Rotation paths and how fast each direction turns (degrees a step)
Each turn is a multiple of 5 degrees from 10 to 175, or 0.
Each row of a path follows its step; steps can be skipped.

step 0: [ 57  17 -22  49  14  32 -15 -26  35  -9   2 -70  55  19   4 -53  -9  -8
 -19  43   9   1 -41  43  46 -44  36  14  11  39   1  20  12 -46 -44 -52
   4]
step 1: [-36 -65 -10  -6 -20  45 -25  27 -28   0  12   1  74  -1  12 -55 -27  63
  33  30 -10 -82  47   0  12  42  24  37   4   1  14  -3 -22 -30   3 -21
  22]
step 2: [ 23  10 -85 -42 -11  30 -58 -49  -6  11 -11   2  24 -55   1  -6  43 -26
 -11  14 -36 -24 -12  58  41   6  65  -7  -1 -35  42 -17  22   3  -1 -13
 -56]
step 3: [-32   2 -27   1 -53  91  32  15  13   7  42 -29 -13 -18 -47 -24  24  29
  23  47 -10 -43   6  -9  15 -47 -37 -16  23  -8 -14 -28  21 -46  75   9
 -29]
step 4: [  8 -43 -66  42  21  43  25  12  43  -2  -4 -41  38 -43 -48 -26  54 -42
  28   2  19  -3  27   5 -18  -3  44 -38 -53  21 -35 -11  -7  43 -48 -24
 -26]
step 5: [ 14 -42 -27  33  24  41  28  35 -34 -30 -15  36  25 -35  20 -14  77  38
 -38  41 -19 -18   0 -16   9  60 -34  26  14  46 -21  25  49  -4  62 -13
 -14]
step 6: [ 16  32 -29  21  26  54  -9 -50  -1  23 -97 -18  10  15 -16 -20   6 -63
  30 -20 -51 -28  45 -34  21  25  -1 -34  27  47  24  -5 -10  31  31 -13
 -38]
step 7: [ 31 -56 -32 -54  37  55   9  32 -24 -17   9 -20  39  50  34   9  22   4
  22   3 -49   3 -22 -36 -13 -85  -2 -17  44  35 -36 -20  40   9  39   1
  17]
step 8: [ 10  16 -32  -7 -51   2  28 -16  30 -16 -41 -54  46 -40  55 -16 -31 -13
   0  44 -43   3  19   1 -79  25  19 -43  39  44 -42   9 -17   6 -24 -52
  -7]
step 9: [-31 -26 -48 -23  40  -7   2  39  -8 -66   7 -14  11  15 -17   0  -1   2
 -22  43 -44 -22  33   9  34  18 -32  -4  76 -42  27   4  33  46   6 -81
  41]
step 10: [  0  38 -33  31  -8  51 -13  -5 -25 -12   9 -75  -8  -1   9  22  35 -24
  31 -12 -40  16  14  51 -52   5  35 -15  29  31  96  40 -15 -37  21 -25
  32]
step 11: [-24 -24 -54 -58  -6  37 -28  71 -45  38  16 -40 -16 -11  12 -37  -8  10
   7 -27  44 -35   4  -1   5   6 -48 -73  10  33   6 -22  50 -14 -18 -39
  37]
Speeds:
[ -8  23  -1  -2   3   5  -8  11  -7  -4 -12   5 -17   4  -5 -19  -1   4
  13   9   6  10   2   9   6 -18   3  13  11  -5  -7  25  -4  18   7  -5
 -16]  110
[  4  -1  15   6   4  11   5 -11  -4  -9  22  13 -15  -8   5  15  -7  19
  13   4  -8 -26  19  -6 -16  -3   3  -2   4   9  -1  17  -4  -1   1   5
  -3]  170
[ -1  -1   6 -13 -20  -5   1  17  -5  -8   4  -4   4   6 -18  -6   6  15
  -6 -14 -22  10  19 -15   1   0  -2  19  -8   1  -8   6   9 -16  13   0
   7]  170
[  9  14   1   2  -4  16 -10 -17  -8  -3  12 -14   4   5 -23  -2   2  -5
   1  -9  -9   0 -17   0   0 -17 -21 -11   1   1   5   3  -9   9   8  20
  18]  100
[  3 -11   3 -11  19 -17  -9   9  -5   3  -1  -6  -4   9  -8   2  18  20
 -12   4  -1 -13   6  18   8  -9 -21 -12  13   6 -11  -8 -12  -9  -8   2
 -13]  175
[ 17  14 -20  -4   7 -25   9   4  -6 -12  -7  -2   3   4   0   5 -22   3
  16  -5   0  -7  -5   5  -8  -3   1   8  21   5   3  -1  -2 -13  -2  -9
  24]  35

step 0: [  1  35  12  30 -32  -2 -17  -5   8 -25  17  22 -47  51 -20   1 -60 -21
  -9  12  34   3  25 -20   7  23 -49 -11   6  42  18 -28  -4 -11 -21  30
  65]
step 1: [-19 -56   2 -33 -15   0  -9  16  27  50 -32 -22  -7 -28  20  31  12  -9
 -16  -9  15  21  10 -33  38  16 -13 -19   0  18 -48  31  66  24 -29 -46
 -25]
step 2: [ 16   0 -63  16  36 -12 -33 -21 -27  36  17   7   1  28 -19 -21  11 -53
  25   3 -44 -32 -16 -17 -27  16 -11  25  50  -2  51 -51  20   5   4 -13
  13]
step 3: [ 20  39  -3   7  19 -52  53  38 -23 -23 -18   9 -27   0  15  44 -15  40
 -56 -37 -32  51  19   5 -13   2  11 -24  19  20  10  34   3  17 -37 -11
 -14]
step 4: [ 14  19  -1 -35   2  32 -20 -19  19 -21 -61  -8  48  24 -26 -56   5 -32
 -12 -34   5 -15  30  26  33  -1 -32  47  42 -12 -41 -17  -6  20   5  12
 -25]
step 5: [-15 -21  -1  -5  11  -9 -25  -4 -64  -2 -13  14  27 -56 -41  43 -11  64
  13  10  18  33   5  -9 -14 -11  16 -13  22  39  27 -33  -7 -26  55 -26
  -9]
step 6: [ 21  44 -26  34  19 -38  11 -15  67  -2 -19  25  -4 -13  26 -29  -7 -14
  27   1  -8  21  20  37  49 -25  44  41 -41   9 -15  -9   5 -23  -2  -8
  49]
step 7: [ -8 -34  44  -3 -24   4  51  12 -45  28   6  -5 -11   4 -34   8 -31  -4
  74 -41   5   0 -15  13  13  20 -44  22  -4  -1 -12  53 -33  23  37 -19
 -12]
step 8: [ 40   0 -16 -42  28  52 -12 -15   3 -49  37  29 -34 -45  -4   6 -11 -14
   5  18  10 -14   0 -23 -18   5  48  26 -46   3 -11 -56   3  49 -28 -17
   1]
step 9: [-84  18  22   6   7 -11   0 -34   4   5 -12  15 -62  36  -7  -6 -43 -51
 -24  25  26  39   1   6 -34   4  -8  -4   7  26   7  49   1 -32  15  -6
   7]
step 10: [ 48  18  -7  11 -40  15 -46  56   1  17   5 -33 -48 -40 -13   4  33 -28
  11  10   2   0   6 -14  60  37 -43  -9  -3  27 -26 -11  30   1 -27   6
 -26]
step 11: [-20  -5 -33 -36  52 -57  -5 -24 -13  30   5 -22  -1  35   1 -21 -27   0
  24 -29  26 -18 -35 -11 -36   6  22 -47  23 -10  -1 -27  65  34  11 -23
  -9]
Speeds:
[  3 -18   2   3 -19   6  -9  19   1  -2  -9 -15  -4  16   7   7  15 -15
   1 -19  14   0   9  22   9  -4  -7   3   1   1 -14   6 -14   4   0 -16
  -4]  120
[  5   8  -5  10 -13  12 -10   5 -16  10  -2  -7 -12 -16  -9  -1   3   9
   5 -18   2 -12   7 -10 -14  -5 -24  14  -9  -4  27  -6  -5 -11   1   4
  -2]  140
[  6   7   7  -3  16   9  -8  -6 -25   4   6  26   7  -1   2  -1  11 -16
 -14  -9  -8   1  -5  11 -15   3  -2   1 -10   4 -10  18 -13   1 -20   1
  -6]  70
[  4  -5   7  -5  -7 -12 -17  -5  15   4  -2  -9 -18  -4   7  17   0 -25
  -6   3 -18   8  -5 -10 -18   5  -7   3   4   7   8   2   3  26   4  14
  -8]  45
[  1  15  -2   5   2 -10 -10   2  -5 -16 -31   2  18   1   3   9   9  12
   3 -11 -16 -15 -15  -6   3 -19   5   4   4  13  -6   4  -7   7  17   5
   0]  40
[ -2  -7  -5 -12  -7   1   2  11  -6  17   5   0   3   5   3   0 -17  17
   2  -1  17  17 -14  -1 -17 -17   4   0  15  16   7  30   1   3   4   1
  -5]  170
[ -1   2   1  10  -5  -4   4  -6   5 -14 -11   0  11 -15  27  -2 -14   0
   1  -3  11   1  -5  15 -16 -10  -9   2 -14  -3   0  -7  28   5 -18 -13
 -12]  145
